-27 26 -36 -30
29 -32 42 36
28 -28 41 33
28 -29 37 33
26 -26 39 32
-25 26 -30 -28
-26 26 -35 -29
28 -30 39 30
28 -29 39 32
->
26 -36 -30 -27
-32 42 36 29
-28 41 33 28
-29 37 33 28
-26 39 32 26
26 -30 -28 -25
26 -35 -29 -26
-30 39 30 28
-29 39 32 28

-5 6 -10 24
-4 4 0 4
-3 0 -22 47
5 11 2 34
-5 7 -11 20
9 11 6 32
->
6 -10 24 -5
4 0 4 -4
0 -22 47 -3
11 2 34 5
7 -11 20 -5
11 6 32 9

16 20 -13 -38 0 -26
-27 24 17 10 14 -13
15 -15 6 2 -7 6
-4 -22 29 26 -3 10
-9 -11 9 6 -4 9
23 1 -13 -3 -6 8
9 21 -10 -7 0 -5
8 -5 16 6 0 -5
6 -16 4 6 -8 12
->
20 -13 -38 0 -26 16
24 17 10 14 -13 -27
-15 6 2 -7 6 15
-22 29 26 -3 10 -4
-11 9 6 -4 9 -9
1 -13 -3 -6 8 23
21 -10 -7 0 -5 9
-5 16 6 0 -5 8
-16 4 6 -8 12 6

-9 -18 37 4 9
-10 -20 41 4 10
31 46 -34 13 8
-9 -18 36 3 9
-10 -20 40 3 11
30 44 -33 13 7
32 48 -36 13 9
->
-18 37 4 9 -9
-20 41 4 10 -10
46 -34 13 8 31
-18 36 3 9 -9
-20 40 3 11 -10
44 -33 13 7 30
48 -36 13 9 32

8 -13 -4 4 -3 5
-1 0 -1 -1 -1 1
-4 1 -1 -2 -3 2
-1 1 2 0 -1 0
0 0 0 0 0 0
10 15 -11 4 35 -21
7 -11 7 5 -7 5
-47 14 -13 -28 -31 20
0 0 1 0 0 0
1 -2 3 1 -2 1
->
-13 -4 4 -3 5 8
0 -1 -1 -1 1 -1
1 -1 -2 -3 2 -4
1 2 0 -1 0 -1
0 0 0 0 0 0
15 -11 4 35 -21 10
-11 7 5 -7 5 7
14 -13 -28 -31 20 -47
0 1 0 0 0 0
-2 3 1 -2 1 1

-7 -20 -1 -5 11 21 -23 37
20 6 -24 3 -3 -8 -18 8
23 2 1 -9 14 -4 -28 32
24 6 -13 -5 19 9 -21 29
-14 -22 -10 23 -3 9 -14 27
-30 7 0 19 4 -8 -38 5
17 -2 11 11 9 -9 -8 36
-27 14 -2 -11 20 18 -30 6
->
-20 -1 -5 11 21 -23 37 -7
6 -24 3 -3 -8 -18 8 20
2 1 -9 14 -4 -28 32 23
6 -13 -5 19 9 -21 29 24
-22 -10 23 -3 9 -14 27 -14
7 0 19 4 -8 -38 5 -30
-2 11 11 9 -9 -8 36 17
14 -2 -11 20 18 -30 6 -27

9 -15 42 0 5 9 20 4 13 -2 17 2 -2
9 -8 35 0 8 15 20 1 12 -7 20 3 -1
9 -6 32 1 9 16 20 1 12 -8 20 4 -1
7 0 21 0 10 18 16 -1 9 -10 18 4 0
10 -14 41 0 6 11 21 3 13 -4 19 3 -1
9 -11 38 0 7 13 21 2 12 -5 20 3 -1
8 -4 28 1 9 17 19 0 11 -9 20 4 -1
->
-15 42 0 5 9 20 4 13 -2 17 2 -2 9
-8 35 0 8 15 20 1 12 -7 20 3 -1 9
-6 32 1 9 16 20 1 12 -8 20 4 -1 9
0 21 0 10 18 16 -1 9 -10 18 4 0 7
-14 41 0 6 11 21 3 13 -4 19 3 -1 10
-11 38 0 7 13 21 2 12 -5 20 3 -1 9
-4 28 1 9 17 19 0 11 -9 20 4 -1 8
---
15 -15 -33 25 31
14 -36 30 -12 32
->
15 -15
14 -36

-4 0
-51 20
-1 2
->
-4 0
-51 20

8 10 -1 -17 -5
11 8 0 -13 -14
2 1 -2 -42 34
->
8 10
11 8

-3 2 0 52 -17
-6 -4 0 34 6
6 -1 1 17 -25
->
-3 2
-6 -4

-3 44 5 -31
-13 -4 4 -2
6 -5 2 16
-24 -10 7 -2
->
-3 44
-13 -4

29 -1 13 -24 -42
11 2 12 -24 -31
7 2 10 -21 -24
->
29 -1
11 2

-17 31 11 13 -17
6 9 44 -7 -36
29 -32 3 15 18
41 -14 33 30 31
->
-17 31
6 9

10 -30 5
30 -40 15
25 -24 14
7 3 7
6 -18 18
->
10 -30
30 -40
---
-6 -1 45
20 32 -24
3 4 -3
0 0 1
->
-6 -1
20 32
3 4

27 -42 -17 13 -4
-28 6 -17 -18 -16
-1 2 2 0 -1
-26 8 -5 -15 -19
->
27 -42
-28 6
-1 2

2 -41
1 -13
2 -51
-1 26
-2 38
->
2 -41
1 -13
2 -51

0 0 1
17 14 12
-4 3 -11
-11 -38 24
->
0 0
17 14
-4 3

8 19 0
9 -45 1
5 45 0
-3 11 0
->
8 19
9 -45
5 45

-9 16 18
4 17 7
-10 43 -11
15 -19 -9
->
-9 16
4 17
-10 43

-18 -6 -10
-50 27 1
0 23 37
14 35 37
->
-18 -6
-50 27
0 23

-14 19 -37 5
-5 -1 -33 -31
-7 6 -23 -10
15 2 4 -5
9 18 6 0
->
-14 19
-5 -1
-7 6

26 9
-18 -7
-21 6
10 -6
-41 -3
->
26 9
-18 -7
-21 6
---
-25 2 16 -4 16 12 -16 -19 -16 -35
41 -3 -31 7 -19 -27 -12 -8 27 -17
22 -22 5 -20 -22 -26 4 6 27 16
->
-25 2 16 -4 16 12 -16 -19 -16 -35
22 -22 5 -20 -22 -26 4 6 27 16

-2 3 4 18 -29 -8 -5 -4 -4 10
-21 -19 39 -23 17 6 -10 28 -17 28
-17 -26 -9 -19 20 40 10 15 -48 -4
22 27 -39 7 26 -4 8 -6 2 -37
12 35 18 39 4 -26 -36 18 -27 -12
-3 -11 4 -23 34 16 3 12 -16 -8
24 4 -12 -19 8 -11 28 -28 40 -27
13 -4 -18 18 -26 12 7 -25 -7 -12
->
-2 3 4 18 -29 -8 -5 -4 -4 10
-17 -26 -9 -19 20 40 10 15 -48 -4
12 35 18 39 4 -26 -36 18 -27 -12
24 4 -12 -19 8 -11 28 -28 40 -27

-40 -14 29 -29 37 -33
-1 -1 -5 11 3 -10
11 -21 24 8 -1 17
-50 -19 36 -27 45 -44
-42 -28 44 -30 44 -27
->
-40 -14 29 -29 37 -33
11 -21 24 8 -1 17
-42 -28 44 -30 44 -27

-36 28 45 -35 13 10 -45 30 9 -30
-8 -40 -11 23 -4 12 7 42 -34 39
-42 10 -3 3 2 -47 13 12 27 14
-20 -8 -48 39 6 22 -19 19 -21 -25
-12 32 -11 24 7 11 -41 -29 -12 -22
-11 -46 -48 18 -41 -9 -9 -14 29 -4
31 39 23 -17 1 43 1 -26 42 -26
->
-36 28 45 -35 13 10 -45 30 9 -30
-42 10 -3 3 2 -47 13 12 27 14
-12 32 -11 24 7 11 -41 -29 -12 -22
31 39 23 -17 1 43 1 -26 42 -26

-3 -15 3 -10
-5 -16 -3 -17
20 19 -46 1
-8 -22 4 -27
1 11 -6 12
-5 4 21 12
-5 2 24 16
3 12 -18 2
7 6 -13 -2
5 7 -14 0
6 20 3 30
5 18 -12 11
->
-3 -15 3 -10
20 19 -46 1
1 11 -6 12
-5 2 24 16
7 6 -13 -2
6 20 3 30

28 33 29 -15 3 12 27 3
-22 -22 -21 5 -2 -10 -18 -2
14 -19 -10 16 -24 -2 -7 30
-12 -14 -27 4 12 -1 -27 11
24 27 22 -8 4 10 18 6
4 37 38 -26 -1 -4 44 -16
->
28 33 29 -15 3 12 27 3
14 -19 -10 16 -24 -2 -7 30
24 27 22 -8 4 10 18 6

7 -11 7 16
10 -14 11 20
-29 25 -31 -37
-9 21 -8 -30
-6 -11 -12 16
->
7 -11 7 16
-29 25 -31 -37
-6 -11 -12 16
